Each row has a name. Each question is about the rows just above it.

feriv: [  6  23 -29 -23 -32  11  16  24 -15  13 -17 -27 -30 -28 -28   2 -16  27
  27 -28 -20  25 -25 -31  19  -6 -23  24 -27 -28  27 -16 -18  26]
bak: [-14  -9 -16 -20 -15  -8  -4  -9  -7 -10  -5 -18 -23 -12 -13  -4  -7 -10
  -8  -7 -14  -7 -16  -6  -7  -9 -22  -7 -11 -12  -8  -4  -6  -7]
mun: [-14   6  29 -15   0  -2  17   6  -1  -1  -9 -14  -8  -2 -11 -22 -13  -4
  -7   8   4   3 -12   5   3 -18  -3   5  -4   1   1 -14  -8   1]
birod: [  5   9  -7   6   2  -6   0   8 -15   4 -18   5 -10   3   2  -4 -16   7
   4 -13  -8   6   4   0  -1   0   7   7   1   2   6 -14 -15   4]
mezu: [-35 -14  -1  39  47 -30 -21 -17 -13 -11 -18  28 -11  51  48 -41 -12 -33
 -36  18 -32 -28  46  46 -34 -25  38 -17  50  52 -32  -9  -7 -33]
Pelo: [ 21 -29 -17 -29 -24 -34 -38 -30 -31 -40 -21   3 -11 -26 -19  37 -20 -13
 -15 -34  14 -23 -28 -39 -32  37 -38 -28 -30 -27 -18   2 -21 -20]
Which entry of feriv is missing from [ -6 -29  13  27 -18  27  19 -31  16 -28   2 -16 -28 -15 -27  26  24  24
   6  23 -28  11 -23 -32 -27 -20 -17 -16  25 -28  27 -23 -30]? : [-25]
Which entry of Pelo is missing from [-11 -21  37 -13 -19 -40 -31 -21 -17  37  14 -38 -29 -18  21 -28 -38 -32
 -20 -34 -23 -24 -27 -39 -20   3 -15 -30   2 -28 -34 -29 -30]? : [-26]
The row with [ 21 -29 -17 -29 -24 -34 -38 -30 -31 -40 -21   3 -11 -26 -19  37 -20 -13
 -15 -34  14 -23 -28 -39 -32  37 -38 -28 -30 -27 -18   2 -21 -20] is : Pelo

gevi: [-29  38 -20  42  -4 -19  16  14  45 -30  23 -14  17 -37  21  13   4  43
 -31 -12   7  -1  10 -16 -26  39   0 -16 -32 -40 -20  29 -29  17 -18   1
  -7  36 -20  37  16  41  30 -24   2  -3   2  -1 -19   6 -46 -12  19  -1
 -10 -21  -6 -17 -31  45 -43]
Luko: [ -8 -24  33 -47  -4 -37   6 -15  46  24  23 -19  -1 -46  -5  42  29  21
 -18  -5 -17 -43  45  25 -38  33  45 -12  33 -30  35  18  16  10 -25 -17
 -40 -42  36 -34  -2   4 -46  26  34  13  11 -37  -3   1 -28  30 -40  17
   9 -16   7 -37  15  22 -30]
toref: [-29  38 -20  42 -22 -19  16  14  45 -30  23 -14  17 -37  21  13   4  43
 -31 -12   7  -1  10  45 -26  39   0 -16 -32 -40 -20  29 -29  17 -18   1
  -7  36 -20  37  16 -20  30 -24   2  -3 -46  -1 -19   6 -46 -37  19  -1
 -10 -21  18 -17 -31  45 -43]
vuked: [ 13  31 -18   2  24   5  36 -20  30 -19  19 -24 -46  40 -30  20  25  11
  18  30 -40  26  22 -23 -10  43  19   2   3  20  16 -47 -29  30  42 -16
 -20  13  19   8 -26  28 -15  18   7  42 -19  37 -29  10   2 -35  -5 -37
  12 -17 -12   3 -39   3  40]
Zuvo: [ -8 -24  33 -47  -4 -37   6 -15  46  24  23  16  -1 -46  -5  42  29  21
 -18  -5 -17 -43  45  25 -38  33  45 -12  33 -30  35  18  16  10 -25 -17
 -40 -42  36 -34  -2   4 -46  26  34  13  11 -37  -3   1 -28  30 -40  17
   9 -16   7 -37  15  22 -30]
bur: [-29  38 -20  42 -22 -19  16  14  45 -30  23 -14  17 -37  21  13  15  43
 -31 -12   7  -1  10  45 -26  39   0 -16 -32 -40 -20  29 -29  17 -18   1
  -7  36 -20  37  16 -20  30   5   2  -3 -46  -1 -19   6 -46 -37  19  -1
 -10 -21  18 -17 -31  45 -43]
bomol: [  8   2 -29 -43   7  14  18  18 -45  -3   2  25 -18 -22  -8 -12  44 -26
  21 -42 -31  44  39 -38  -6 -47  35   7 -40 -22  26  -2 -32 -15  -8  34
  12 -29 -14 -19  -3 -31 -11  32  44   5   4 -46 -10  38  16  14  -6  13
 -43  -5  11  25 -22  42 -34]
vikat: [-31  -1  11  35 -25  16 -18 -26 -36  28  15 -22 -14   3  -1  10  -3   2
  33  44 -47 -24 -18  10 -34  -9  21  44 -44   1 -21   8  20  -8  24  47
  46  -8  19  44  19  25 -24  39  12 -23 -33 -15  11  -6  22 -10  13  48
 -22 -22  47 -48  43 -32  45]
Dom: [-44  14   6  10 -39   4 -20 -13  -6 -22  41  34 -31 -27  31 -32  48  16
 -48  -7 -31  46  41  31  -3 -21  22  -2  -6 -32 -12  28 -19  13  -2 -39
 -37   2   4  -6  16  -6 -32  35  33  19  23  46  29  -2  18  35 -10  39
 -12  21 -13 -22  21  20  -6]
Dodov: [-10 -39   6   1  -5  28 -16 -18 -15 -29  -4 -48  30  -2  40  19  16  13
 -26 -18 -46 -29 -24  25  10  -4  29  18 -20  21  -5 -16  13 -38  29   3
   2  21  12 -42  24 -30  32 -37 -19 -21 -20  22  20  26  21 -23  -6   4
  10  40 -11  20  33 -41  15]
Shuffled Dodov with one entry gone: [ 21  -5  15  40 -46  -5 -26 -30 -38 -10  13 -18 -15 -37  33  29 -19 -41
  16  22  19 -16  21 -18 -16  12 -20  18  -6  24 -39   4  25   6   1  -4
  40  28   3 -23  -2  32  13  20 -29 -24 -42  30  26  10  10  -4  21 -20
 -48 -21  29 -11  20 -29], missing : [2]
vikat without one entry, shuffled: [ 11  39  28 -34   8  48  45  43   3  13  47  -6 -22   2  10  44  12  -9
 -47 -48  47  46 -24  -8 -36 -32  25  15 -18  44 -25 -14  -1 -31  22 -23
 -18  20  33  16 -22  11  44  21 -15  10  -3  19  19 -22  -1 -21  24 -44
 -26  -8 -24  35   1 -10]. Gone: : [-33]
Dom without one entry, shuffled: [ 33  -2 -48   4  -6 -20   2 -27 -37  -6  21 -22  14  31  22 -39   6 -44
 -32  -7 -31  39  41 -13 -12 -39  46  -6 -10  -6  46 -19   4  31  -2  48
 -32  -3  35 -13 -31  23 -21  41  10  21 -12  16  29  35  34  -6  18  28
 -32  20  16  19 -22  -2]. Gone: : [13]
Dom without one entry, shuffled: [-22  34  10  33  -2  31  35   4 -31 -22  -6  46  29  13 -12 -13  -7  -6
  31  -6 -32 -27  18 -32   4 -44  35 -39 -20 -48  23  -6 -31  -2   2  48
  28  41  21  39  16  46  21 -37  -2  16  19 -32  -6  41 -21 -10 -19 -13
 -12  -3  22   6  14 -39]. Gone: : [20]
Which entry of Zuvo is missing from [-42 -25 -30  -5  10  45 -43 -37 -40 -37  33 -17  18  -2  29 -16  21   4
  17  45  24  16 -37  -3  13 -34   7  23  46 -46 -28  -1 -40  -5 -12  26
 -17   9   6 -38  33   1  25 -47  35  15 -24  33  30  -4  22 -30  36 -46
 -18  34  16 -15  -8  42]? : [11]

nen: [-28  -9  -1 -27 -24  30]
lepa: [-12   6  13 -27 -10  -8]
Ber: [ 21  11 -19  11  25 -40]
Buf: [ 36  37  35  36  -5 -22]
zev: [ 21  11 -19  11  18   8]
loti: [-12   6  13 -12 -10  -8]
Which entry of lepa is missing from [  6  13 -27  -8 -12]? : [-10]
Which entry of lepa is missing from [  6 -12 -10  13 -27]? : [-8]

